In the data rows, the value 128 means zero.
In each game, the first row plays the second. By how much does the first row win? 15 means about a draw, 30 a big win and 0 a big loss. Wins can go round in a circle. Each row has two weighted sums of its numbers, A and B, taken from their middle values. A row wins by its A times the other's B, less its B times the other's A.
array([124, 102, 130, 130, 115, 132, 142, 128, 134, 140, 178, 167,  99, 150, 107, 133])
array([121, 163, 129, 127, 159, 130, 128, 123, 144, 118, 128,  91, 154, 124, 108, 129]) -> 18
array([167, 129, 132, 130, 107, 141, 132, 126, 151, 154, 155, 103, 134, 122, 132, 138])
array([149, 147, 134, 116, 169, 123, 119, 133, 119, 123, 113, 153, 119, 132, 128, 130]) -> 18
array([162, 129, 130, 132, 113, 136, 130, 130,  99, 127,  79,  84, 115, 142, 134, 132])
array([171, 129, 135, 137, 104, 134, 135, 121, 157,  85, 119,  99, 138, 124, 131, 127]) -> 14
array([124, 121, 119, 132, 110, 122, 127, 136, 161, 160, 121, 133, 103,  94, 107, 135])
array([125, 123, 135, 125, 105, 135, 129, 129, 122,  94,  90, 131,  82, 169, 102, 126]) -> 21
array([104,  97, 125, 141, 119, 126, 138, 133, 127, 147, 121,  95,  96, 113, 170, 132])
array([149, 148, 126, 113, 168, 118, 114, 128, 119, 150, 130, 120, 110, 165, 131, 131]) -> 5
array([119, 124, 125, 134, 108, 131, 119, 133, 152, 155, 166, 153, 134, 105, 110, 137])
array([124,  96, 128, 134, 110, 139, 142, 123, 113, 108, 142, 183, 133, 125, 108, 136]) -> 10
array([151, 146, 128, 116, 172, 115, 118, 127, 136, 132, 101, 135, 129, 146, 135, 129])
array([150, 149, 131, 122, 171, 118, 120, 126, 146, 126, 132, 147, 147, 150, 139, 130]) -> 15
array([ 97, 125, 125, 132, 107, 129, 127, 137, 109, 143, 131, 102, 123, 116, 172, 132])
array([165, 140, 138, 136, 100, 128, 126, 136, 140, 145, 142,  96, 128, 151, 125, 137]) -> 12
array([155, 105, 124, 120, 118, 128, 130, 125, 145, 196, 114, 143, 125, 140, 124, 133])
array([122, 115, 119, 140, 112, 134, 146, 129, 159, 156, 149, 138, 156, 112, 109, 129]) -> 16
array([110, 108, 128, 117, 116, 118, 129, 126, 134, 130, 120, 117, 122, 140, 158,  34])
array([ 99, 127, 124, 137, 110, 141, 138, 135,  99,  90, 110, 124, 125, 151, 169, 135]) -> 22
array([150, 144, 130, 119, 170, 119, 115, 126, 135, 116, 165, 145, 141, 146, 129, 130])
array([ 98, 167, 132, 128, 151, 125, 129, 114, 112, 128, 125, 127, 123, 112,  99, 136]) -> 16
array([151, 155, 128, 122, 170, 119, 116, 124, 133, 127, 112, 129, 119, 130, 130, 126])
array([150, 147, 126, 112, 172, 122, 117, 125, 138, 102, 130, 136, 111, 135, 128, 123]) -> 14
array([153, 108, 124, 121, 118, 119, 129, 127,  77, 129,  94, 115,  75, 134, 126, 137])
array([149, 148, 130, 118, 172, 116, 113, 125, 136,  95, 138, 128, 127, 129, 129, 128]) -> 16
array([107, 153, 124, 123, 150, 124, 124, 122, 110, 162,  89, 137, 116, 155, 104, 127])
array([126, 141, 135, 152, 115, 128, 129, 128, 160, 158, 149, 158, 111, 125, 112, 131]) -> 17
array([127, 154, 125, 119, 160, 118, 125, 130, 101, 124, 163, 114, 102, 139, 109, 129])
array([ 94, 127, 119, 137, 109, 142, 117, 128, 124, 112, 135, 117, 109, 108, 177, 133]) -> 26
array([172,  91, 122, 131, 110, 122, 147, 132, 158, 141, 125, 103, 134, 183, 120, 139])
array([ 91, 131, 124, 145, 108, 135, 130, 131, 131, 107, 114, 137, 111, 111, 169, 133]) -> 15
array([150, 144, 129, 118, 172, 120, 118, 116, 147, 119, 134, 146, 154, 132, 132, 127])
array([169, 101, 119, 132, 107, 145, 156, 125, 130, 110, 124, 122, 119, 121, 115, 139]) -> 11
array([103, 164, 133, 125, 154, 127, 124, 119, 113, 125, 144, 143, 155, 104, 110, 126])
array([155, 130, 128, 138, 108, 117, 132, 130,  90,  78,  88, 119, 114, 148, 129, 126]) -> 13
array([126,  95, 119, 136, 112, 128, 150, 119, 175,  88, 142, 123,  98, 113, 109, 127])
array([107, 107, 128, 121, 118, 123, 131, 127, 110, 107, 149, 130, 113,  71, 168, 133]) -> 13
array([131, 154, 133, 127, 159, 129, 126, 125, 142, 156, 128, 124, 118, 118, 104, 131])
array([160,  98, 128, 135, 109, 127, 136, 133, 132, 147, 167,  93, 102, 140, 127, 136]) -> 13
array([156, 144, 130, 116, 170, 119, 113, 135, 125, 143, 142, 115, 138, 143, 132, 132])
array([128, 162, 125, 124, 163, 119, 122, 122, 111, 137, 130, 150, 136, 142, 107, 130]) -> 13
array([172, 132, 121, 136, 107, 129, 123, 132, 150, 143,  85, 135, 145, 116, 121, 139])
array([122, 139, 129, 137, 111, 133, 129, 117, 101, 160, 119, 163, 123, 156, 104, 131]) -> 19
array([156, 135, 125, 139, 108, 132, 125, 133, 100, 161,  98, 112, 139, 131, 130, 130])
array([104, 135, 127, 133, 113, 131, 125, 122, 154, 118, 181, 134, 108, 115, 169, 133]) -> 13
array([ 95,  94, 126, 121, 110, 132, 133, 140,  95, 125, 129, 113, 147, 128, 180, 134])
array([ 98, 166, 132, 131, 154, 131, 115, 134, 129,  94, 137, 116, 113, 125,  99, 126]) -> 1
array([156,  97, 126, 121, 110, 124, 139, 127, 127, 138, 137, 175, 177, 180, 129, 127])
array([164, 102, 131, 137, 107, 127, 136, 132,  88, 125, 108, 118, 160, 120, 121, 131]) -> 19
array([ 92, 108, 136, 122, 109, 132, 135, 128, 120, 106, 113,  92, 122, 175, 179, 136])
array([106, 100, 127, 125, 116, 122, 134, 128, 112, 150, 103,  96,  85, 171, 167, 137]) -> 17
array([127, 100, 131, 135, 101, 127, 158, 125, 102, 127, 137, 134, 134, 148, 107, 139])
array([155,  97, 123, 122, 115, 134, 142, 130,  86, 154, 106,  98, 156, 150, 119, 134]) -> 15
array([147, 153, 126, 115, 169, 109, 119, 123, 122, 122, 129,  93, 121, 161, 131, 127])
array([100, 154, 126, 117, 149, 122, 120, 127,  88, 114, 143, 135,  83, 132, 108, 128]) -> 7
array([108, 129, 120, 120, 113, 138, 121, 143,  97, 153, 133,  97, 113, 115, 166, 135])
array([102,  93, 129, 128, 109, 124, 138, 137,  89,  94, 129, 136, 119, 167, 171, 134]) -> 19
array([122, 159, 129, 128, 163, 120, 121, 129, 135, 149, 134, 110, 152, 127, 112, 130])
array([126, 154, 130, 123, 155, 116, 121, 131, 107, 161, 162, 109, 137, 133, 108, 126]) -> 13
array([125, 101, 128, 140, 109, 120, 140, 129, 136, 151, 133, 165, 179, 135, 113, 139])
array([ 99, 166, 129, 129, 154, 135, 124, 116, 131,  91, 129, 106, 156, 158, 105, 133]) -> 5
array([ 98, 133, 127, 125, 113, 130, 129, 124, 108, 116, 167,  85, 127, 132, 174, 129])
array([121, 130, 135, 131, 109, 141, 132, 126, 158, 161, 114, 143, 111, 110, 109, 137]) -> 19
array([101, 168, 132, 129, 157, 127, 117, 132, 145, 101, 121, 133, 152, 124, 103, 139])
array([134, 102, 130, 127, 107, 132, 148, 127, 121, 156, 113, 103,  85, 145, 120, 127]) -> 16
array([125, 137, 131, 135, 111, 138, 135, 135, 119, 170, 136, 111, 138, 123, 106, 135])
array([126, 118, 129, 115, 119, 116, 115, 124, 148, 134,  62, 112, 100, 157, 122,  56]) -> 12
array([157, 101, 126, 124, 111, 130, 128, 127, 122, 162, 102, 170, 144, 112, 115, 132])
array([119,  99, 131, 119, 114, 133, 139, 132, 101, 157, 159, 120,  91, 112, 119, 127]) -> 17
array([120, 157, 133, 118, 160, 133, 119, 126, 177, 138, 112, 142, 127, 129, 108, 134])
array([166, 127, 129, 129, 108, 132, 129, 124, 144, 156, 109,  96, 124,  99, 136, 128]) -> 20
array([104, 122, 129, 132, 114, 123, 118, 125, 104, 170, 137, 143, 161, 119, 166, 135])
array([116,  97, 135, 129, 113, 142, 148, 121, 126, 150, 154,  91, 103, 140, 104, 133]) -> 5
array([105,  94, 120, 130, 113, 122, 136, 137, 100, 159, 128, 136, 100, 124, 162, 136])
array([ 99, 131, 129, 125, 113, 130, 128, 116, 161, 119, 106, 179, 109, 125, 172, 138]) -> 23
array([167, 103, 143, 135, 109, 129, 146, 130,  89, 102, 126, 121, 115, 117, 123, 130])
array([148, 146, 128, 118, 168, 119, 118, 133, 104, 136, 113, 145, 116, 135, 128, 130]) -> 23
array([ 98, 103, 131, 140, 111, 128, 142, 125, 108, 132, 155,  92, 151, 145, 165, 128])
array([ 94, 161, 127, 119, 147, 125, 118, 124, 105, 145, 122, 175, 150, 151, 111, 131]) -> 14
array([164, 132, 124, 130, 120, 128, 125, 128, 100, 165, 145, 103, 122, 102, 132, 136])
array([118, 127, 130, 136, 105, 132, 124, 136,  96,  97, 154, 122, 150, 108, 106, 128]) -> 14
array([157, 114, 131, 135, 116, 125, 123, 123, 134, 180, 156, 109, 113, 111, 132, 126])
array([117, 128, 123, 133, 113, 145, 126, 132, 127, 110,  91, 187, 138, 134, 104, 142]) -> 12
array([125, 147, 126, 119, 159, 124, 124, 119, 149, 153, 165, 120, 164, 156, 109, 128])
array([157, 125, 127, 120, 116, 122, 123, 121,  89, 127, 135, 182,  83, 133, 126, 132]) -> 14
array([121,  87, 124, 133, 107, 142, 146, 132, 156, 126, 102, 133, 101, 122, 104, 136])
array([103, 165, 136, 124, 154, 120, 124, 131, 148, 121, 110, 166,  98, 147, 108, 132]) -> 14
array([160,  95, 135, 136, 113, 140, 147, 136, 161, 146,  90, 125, 103, 131, 126, 123])
array([164, 124, 125, 128, 114, 135, 128, 132, 107, 116,  96, 115, 195, 168, 135, 133]) -> 16
array([ 94, 117, 134, 133, 108, 132, 132, 135, 106, 104, 150,  98, 121, 172, 167, 135])
array([123,  97, 125, 128, 115, 134, 139, 128, 122, 116, 173, 190, 116, 150, 115, 126]) -> 12
array([ 95, 132, 133, 134, 105, 122, 125, 126, 131,  83,  95, 141, 129, 148, 179, 133])
array([167, 102, 131, 130, 109, 134, 131, 131, 156, 161, 150, 142, 113, 125, 111, 128]) -> 23
array([109, 122, 125, 137, 107, 126, 132, 133, 113,  96, 120, 103, 168,  97, 110, 131])
array([122, 110, 125, 129, 108, 127, 142, 125, 182, 122, 140, 156, 102, 113, 105, 132]) -> 12
array([102, 158, 130, 126, 152, 127, 127, 125, 116, 116, 118, 118, 178, 115, 107, 143])
array([109, 151, 123, 123, 150, 132, 116, 121, 157, 141, 149, 117, 127,  82, 110, 128]) -> 16
array([149, 147, 126, 113, 169, 120, 115, 125, 177, 128, 128, 123, 139, 145, 129, 127])
array([ 97, 165, 127, 125, 152, 132, 126, 131, 162, 138, 110, 137, 132, 125, 102, 133]) -> 13
array([128,  94, 126, 140, 109, 133, 144, 136, 124, 119, 172, 133, 107, 118, 104, 134])
array([127, 158, 128, 123, 164, 120, 122, 120, 163, 127, 107, 120, 113, 124, 104, 125]) -> 16
array([126, 160, 125, 119, 163, 125, 122, 120, 123, 126, 107, 132, 174, 139, 106, 127])
array([106, 153, 128, 120, 151, 130, 124, 129, 104, 129, 152,  75, 132, 128, 113, 135]) -> 8
array([125, 127, 111, 136, 111, 128, 134, 127, 135, 150, 158, 139,  85, 142,  99, 135])
array([122, 159, 132, 126, 160, 125, 126, 124, 171, 120, 113, 154, 133, 156, 104, 132]) -> 15
array([100, 125, 120, 125, 114, 139, 121, 131, 146, 167,  93, 142, 106, 130, 168, 130])
array([125, 150, 124, 124, 160, 128, 117, 130, 135, 132, 145, 133,  97, 102, 109, 131]) -> 8
array([ 99, 123, 132, 133, 112, 128, 131, 125, 135, 146, 147, 140, 165,  99, 170, 126])
array([117, 156, 133, 123, 163, 126, 119, 124, 110, 103, 125, 105, 108, 115, 116, 139]) -> 10
array([149, 150, 123, 117, 171, 118, 112, 128, 127, 115, 143, 135, 141, 120, 136, 123])
array([167, 102, 131, 137, 109, 130, 134, 126, 109,  96, 176, 108, 142, 130, 130, 137]) -> 11
array([170, 107, 118, 136, 114, 132, 141, 128, 150, 134, 169, 157, 106, 128, 118, 128])
array([125, 160, 125, 116, 163, 128, 121, 126, 106, 135, 148, 104, 149, 142, 116, 135]) -> 23
array([108, 103, 135, 139, 112, 126, 135, 135, 109,  91, 109, 100, 134,  98, 168, 127])
array([ 93,  97, 127, 135, 110, 134, 138, 125, 169, 105, 115, 106,  96, 149, 166, 130]) -> 12
array([175, 122, 123, 137, 108, 141, 120, 134, 128, 162, 131, 144, 153, 142, 133, 130])
array([ 97, 129, 122, 127, 108, 122, 126, 124, 105, 164, 116, 115, 121, 140, 170, 138]) -> 8
array([152, 148, 129, 113, 170, 120, 116, 127, 122, 131, 115, 113, 116, 172, 135, 126])
array([118, 114, 124, 131, 106, 140, 141, 138, 170, 143, 130, 160, 136, 153, 101, 127]) -> 14
array([111, 160, 123, 130, 147, 122, 123, 132, 102, 156, 121, 133, 117, 106, 107, 124])
array([105, 170, 129, 123, 146, 121, 128, 133, 108, 102, 120, 163, 147, 175, 101, 123]) -> 17
array([104, 163, 127, 132, 150, 131, 120, 125, 103, 118,  86, 142, 103, 137, 114, 138])
array([104, 169, 132, 126, 150, 126, 127, 129, 101, 139, 132, 141, 122, 141,  99, 139]) -> 12
array([101, 119, 134, 130, 114, 135, 121, 136, 144, 117, 153, 160, 120,  93, 175, 131])
array([147, 142, 134, 118, 168, 120, 116, 126, 131, 105, 172, 140, 121, 129, 130, 133]) -> 15
array([ 96, 111, 135, 131, 117, 132, 132, 126, 124,  81, 145, 131, 183, 173, 167, 138])
array([150, 150, 126, 116, 172, 123, 117, 128, 138,  98, 126, 139, 134, 143, 135, 132]) -> 5
array([148, 147, 121, 116, 171, 120, 116, 125, 111, 117, 119, 126, 143, 126, 130, 129])
array([110, 146, 124, 123, 150, 117, 114, 120, 127, 171, 100, 162, 149, 116, 107, 125]) -> 22
array([116, 126, 126, 134, 113, 137, 126, 121, 122, 107,  90,  76,  82, 123, 119, 125])
array([ 99, 167, 122, 131, 158, 129, 125, 122, 141, 134, 124, 121, 122, 147, 101, 133]) -> 12
array([147, 103, 127, 114, 118, 126, 129, 130,  88, 145,  98, 114, 111,  81, 122, 127])
array([103, 157, 126, 124, 149, 119, 121, 127, 101,  99, 161, 106, 177, 137, 107, 120]) -> 15
array([128, 103, 128, 147, 113, 137, 135, 135, 136, 125, 135,  82, 175, 175, 111, 136])
array([102, 100, 127, 132, 111, 126, 133, 130, 146, 130,  91, 132, 106, 100, 173, 137]) -> 13
array([101, 104, 124, 128, 113, 122, 136, 129, 100, 112, 134, 165, 125, 108, 176, 134])
array([ 95, 133, 120, 136, 107, 130, 120, 120, 159, 149, 136, 129, 124, 141, 178, 136]) -> 20
array([108, 167, 135, 129, 151, 127, 126, 130, 141, 137, 119, 137, 149, 101,  99, 128])
array([161, 119, 128, 122, 112, 119, 120, 124, 102, 167, 114,  82, 102, 142, 132, 143]) -> 12
array([ 93,  98, 121, 129, 111, 129, 142, 125,  94,  95, 130, 139, 155, 156, 171, 131])
array([127, 154, 132, 121, 161, 120, 116, 127, 142, 127, 146, 156, 178, 128, 110, 135]) -> 19
array([106, 160, 120, 123, 149, 131, 122, 134, 148, 169, 123, 121, 124, 114, 109, 124])
array([129, 108, 138, 132, 113, 139, 143, 137, 104, 138, 155, 127, 110,  98, 107, 130]) -> 10
array([129, 131, 129, 135, 107, 138, 127, 133, 138, 161, 157, 134, 136, 114, 104, 132])
array([152, 143, 126, 116, 171, 114, 119, 128, 137, 124, 122, 111, 150, 116, 134, 123]) -> 17
array([149, 149, 124, 112, 173, 118, 116, 126, 135, 101, 113, 122, 136, 137, 133, 124])
array([163, 105, 135, 131, 111, 143, 147, 125,  97,  90, 151, 141, 154, 133, 118, 126]) -> 10
array([128, 159, 126, 124, 162, 121, 117, 128, 141, 135, 168, 116, 145, 119, 114, 131])
array([116, 125, 122, 126, 107, 135, 135, 128, 109, 149, 136, 122,  98, 107, 104, 131]) -> 14
array([122, 156, 127, 130, 163, 122, 130, 127, 134, 136, 131, 140, 160, 138, 106, 127])
array([127, 156, 131, 122, 158, 120, 118, 124,  91, 118, 106, 116, 140, 107, 105, 129]) -> 14
array([166, 101, 125, 131, 111, 139, 131, 120, 109, 163, 154, 130, 109, 161, 126, 128])
array([145, 116, 129, 112, 121, 115, 113, 124, 120, 121,  95,  88, 132,  76, 131,  66]) -> 15
array([169, 126, 129, 133, 110, 133, 127, 137, 108, 114, 137, 125, 179, 103, 125, 121])
array([ 99, 123, 129, 123, 113, 124, 126, 118, 127,  84, 164, 160, 132,  96, 168, 131]) -> 7
array([116, 101, 135, 139, 104, 142, 157, 139, 155, 116, 116, 109, 140, 147, 104, 133])
array([126, 158, 128, 128, 164, 122, 114, 128, 123, 109, 112, 119, 145, 103, 110, 126]) -> 14
array([114, 136, 136, 136, 109, 148, 144, 137, 125, 104, 132, 133, 151, 114,  95, 143])
array([102, 132, 123, 131, 116, 128, 122, 126,  97, 106, 154, 151, 130,  97, 172, 134]) -> 15
array([ 93, 104, 127, 125, 110, 117, 128, 134, 111, 110, 147,  79, 122,  96, 155, 130])
array([ 91,  96, 119, 124, 113, 130, 139, 128,  96,  97, 140, 108, 145, 121, 174, 125]) -> 13
array([159, 134, 130, 136, 109, 130, 123, 126, 112, 131, 175, 133, 143, 102, 124, 141])
array([161, 118, 119, 129, 109, 123, 125, 131,  88, 150,  94, 151, 122, 121, 124, 127]) -> 12
array([122,  92, 117, 135, 106, 133, 140, 126, 114, 139, 151, 169, 126, 149, 104, 128])
array([122, 139, 127, 151, 108, 133, 128, 136, 135, 149, 141, 130,  95, 150, 107, 142]) -> 19
array([150, 144, 128, 116, 169, 125, 116, 124, 163, 139, 124, 115, 108, 147, 126, 122])
array([166, 101, 138, 138, 113, 121, 137, 130, 140, 170, 118, 108, 128, 107, 132, 135]) -> 21
array([164, 129, 131, 137, 112, 131, 117, 133, 162, 162,  94, 107, 155, 117, 127, 131])
array([108, 164, 134, 123, 155, 132, 120, 131, 129, 157, 140, 147, 143, 153, 104, 127]) -> 23
array([ 91, 122, 125, 128, 112, 135, 131, 126, 127, 139, 123, 187, 142, 144, 163, 131])
array([ 96,  93, 131, 133, 109, 125, 141, 129, 114, 111, 151, 161, 146, 143, 175, 129]) -> 14
array([168,  97, 122, 127, 112, 122, 148, 120, 118, 138, 141, 128, 131,  86, 122, 138])
array([164, 122, 123, 140, 112, 134, 112, 134, 147, 163,  81, 128, 163, 150, 128, 131]) -> 18
array([104, 102, 125, 122, 115, 123, 132, 124, 131, 172, 137, 137, 126,  86, 153, 132])
array([129, 154, 128, 123, 161, 122, 118, 123,  81, 128, 136, 119, 148, 145, 112, 128]) -> 10
array([146, 108, 133, 116, 122, 114, 119, 123, 124, 100,  63, 139, 125, 101, 127,  59])
array([170, 129, 132, 136, 108, 138, 134, 137, 112, 135, 156, 113, 148, 174, 134, 126]) -> 28
array([168, 128, 120, 125, 115, 127, 118, 124, 157, 126, 172, 122,  92,  92, 129, 129])
array([134, 134, 125, 142, 106, 123, 135, 129, 131, 103,  92,  98, 138,  96, 107, 125]) -> 10
array([116, 108, 129, 141, 115, 141, 149, 130, 144, 142, 113, 156, 156, 105, 104, 136])
array([105, 164, 127, 120, 151, 129, 125, 129, 136, 120, 164, 113, 129, 104, 101, 134]) -> 13
array([118,  97, 136, 132, 113, 131, 139, 132, 171, 171, 137, 114, 135, 162, 103, 131])
array([101, 161, 132, 127, 149, 122, 128, 135, 151, 141, 101, 141, 148, 100, 105, 129]) -> 17
array([120, 103, 126, 137, 110, 133, 145, 127, 136, 125, 137, 105, 150,  79, 120, 140])
array([164, 135, 124, 124, 102, 139, 129, 127, 144, 123, 125,  98,  84, 143, 129, 138]) -> 16
array([119, 153, 130, 123, 165, 128, 123, 134, 141, 129, 134, 130, 106, 130, 103, 130])
array([149, 146, 127, 115, 172, 121, 117, 121, 128, 110, 132, 136, 142, 117, 134, 133]) -> 22
array([156,  92, 124, 133, 109, 139, 140, 141, 147,  90, 113, 152,  95, 129, 111, 139])
array([148, 146, 123, 119, 169, 122, 117, 127, 112, 125, 131, 113, 113, 119, 130, 131]) -> 18
array([124, 114, 128, 135, 110, 127, 139, 131, 163, 105, 134, 156,  72, 131, 108, 130])
array([149, 144, 129, 114, 167, 119, 113, 126,  93, 107, 114, 124, 148, 116, 130, 127]) -> 18
array([156, 105, 126, 123, 115, 120, 126, 136, 150, 124,  99,  57, 128,  99, 124, 130])
array([160, 124, 130, 121, 117, 127, 120, 123, 110, 134, 108, 124, 119,  62, 135, 130]) -> 18
array([103, 122, 133, 127, 117, 127, 116, 132,  97, 162, 164, 118, 132, 126, 173, 137])
array([151, 148, 122, 119, 170, 121, 115, 132, 112, 121, 108, 118, 124, 152, 132, 130]) -> 14
array([ 99, 130, 121, 136, 110, 132, 127, 128, 153, 135,  81, 115, 122, 117, 170, 138])
array([168, 127, 111, 139, 108, 134, 126, 133, 139, 145, 145, 148, 148, 187, 133, 127]) -> 21
array([123,  93, 129, 133, 111, 125, 131, 126, 109, 178, 141, 147, 122, 138, 107, 126])
array([148, 148, 128, 118, 172, 129, 112, 124, 136, 134, 133, 130, 125, 135, 132, 132]) -> 11
array([125, 143, 131, 139, 113, 134, 135, 131, 165, 100, 174, 132, 124, 141,  97, 145])
array([102, 139, 129, 131, 110, 128, 124, 123, 138, 153, 132, 106, 117, 114, 181, 130]) -> 10
array([118, 125, 131, 132, 109, 132, 127, 134, 148, 135,  72, 118,  82, 158, 111, 130])
array([121, 152, 130, 126, 159, 114, 116, 127, 144, 166, 156, 144, 112, 154, 116, 130]) -> 17
array([ 98, 166, 122, 123, 155, 131, 122, 136, 162, 127, 110, 123, 116, 144,  98, 133])
array([121, 161, 126, 126, 161, 123, 120, 123, 132, 156, 115, 115, 118, 129, 110, 130]) -> 17
array([100, 131, 137, 131, 111, 128, 129, 123, 111,  77, 107, 144,  97, 117, 167, 126])
array([127, 106, 126, 136, 109, 130, 141, 124, 176, 170, 127, 110, 139, 144, 112, 135]) -> 15
array([101, 105, 128, 124, 110, 133, 133, 118, 134, 175,  96, 125, 132, 163, 163, 126])
array([130, 101, 129, 119, 113, 125, 132, 132,  86,  77,  83,  90, 127, 132, 115, 136]) -> 12
array([123, 111, 135, 143, 108, 135, 149, 138, 156,  99, 167, 123, 124, 113, 113, 137])
array([121, 155, 124, 115, 159, 128, 113, 123, 132, 162, 128, 154, 127, 125, 104, 134]) -> 16
array([102, 160, 134, 132, 148, 127, 116, 128, 125,  98, 142, 116, 190, 151, 104, 129])
array([152,  96, 117, 126, 115, 124, 127, 129, 155, 157, 126, 109,  82,  95, 120, 123]) -> 13
array([164,  99, 127, 142, 112, 124, 137, 120,  97, 152, 132, 146, 113, 117, 126, 132])
array([ 93, 134, 127, 129, 111, 129, 123, 134, 108, 110,  88, 114, 134, 106, 172, 137]) -> 9
array([115, 115, 128, 128, 119, 137, 121, 126, 122, 167, 161, 170, 127, 122, 167, 129])
array([159, 106, 121, 125, 111, 131, 130, 127, 175, 136,  86, 171, 111, 140, 114, 127]) -> 19
array([100, 125, 128, 134, 112, 131, 124, 125, 136, 154, 132, 167, 149, 173, 171, 138])
array([131, 154, 130, 115, 160, 119, 123, 125, 168, 102, 131, 105,  81, 150, 116, 137]) -> 7
array([120, 117, 131, 138, 112, 142, 129, 126, 107, 147,  79, 163, 141, 118, 119, 132])
array([155, 125, 133, 122, 116, 127, 114, 124, 185, 133, 111,  88, 108,  87, 136, 131]) -> 17
array([153, 145, 128, 118, 171, 120, 113, 124, 119, 114, 141, 147, 118, 137, 128, 130])
array([161, 109, 120, 120, 111, 130, 134, 125,  90, 129, 105, 113,  82, 114, 129, 129]) -> 15
array([173, 132, 126, 136, 105, 141, 135, 128, 163, 108, 139, 113, 107, 130, 133, 135])
array([124, 104, 127, 127, 115, 122, 135, 131, 103,  81, 156, 160,  80, 133, 111, 135]) -> 16
array([126, 124, 120, 123, 119, 133, 139, 125, 202, 140,  82, 131, 123, 125, 115, 132])
array([129, 103, 136, 142, 107, 138, 149, 119, 145, 157, 136, 127, 124, 166, 106, 145]) -> 20
array([165, 124, 128, 120, 113, 119, 128, 128,  62, 104, 104, 125, 126, 120, 133, 130])
array([147, 149, 129, 117, 169, 123, 115, 127, 114, 139, 125, 125, 145, 117, 132, 126]) -> 20
array([117, 129, 124, 139, 111, 129, 132, 119, 125,  88,  75,  95, 144, 112, 105, 133])
array([119,  94, 126, 139, 104, 133, 138, 123, 121, 125, 150, 141, 146,  95, 109, 125]) -> 20
array([170, 135, 128, 133, 107, 130, 127, 135, 127, 157, 111,  93, 114, 144, 122, 134])
array([150, 148, 132, 121, 172, 118, 118, 124, 130, 111, 145, 117, 126, 128, 129, 126]) -> 21
array([143, 109, 128, 107, 123, 114, 120, 125, 141, 125,  65, 181, 135, 150, 125,  60])
array([103, 150, 130, 122, 151, 133, 124, 127, 147, 168, 147, 107, 151, 138, 107, 136]) -> 13
array([109, 129, 132, 131, 113, 118, 110, 136,  79,  92, 142, 135, 177, 137, 167, 136])
array([155,  99, 137, 134, 103, 135, 136, 135, 143, 156, 152, 136, 132, 174, 122, 123]) -> 17
array([159, 111, 127, 132, 112, 127, 136, 130, 170, 144, 147, 174, 119, 118, 122, 139])
array([105, 160, 133, 122, 150, 127, 119, 122, 112, 124, 103, 181, 136, 122, 108, 133]) -> 15
array([154, 100, 130, 129, 111, 133, 141, 123, 163, 105, 141, 156, 151,  87, 122, 137])
array([103, 105, 134, 131, 115, 129, 133, 126, 120, 146,  84, 151,  82, 149, 160, 129]) -> 5
array([105, 103, 131, 123, 118, 128, 135, 125,  98, 136, 149, 184, 132, 137, 170, 137])
array([129, 158, 129, 120, 166, 124, 118, 123, 146, 131, 144, 140, 112, 138, 106, 133]) -> 12
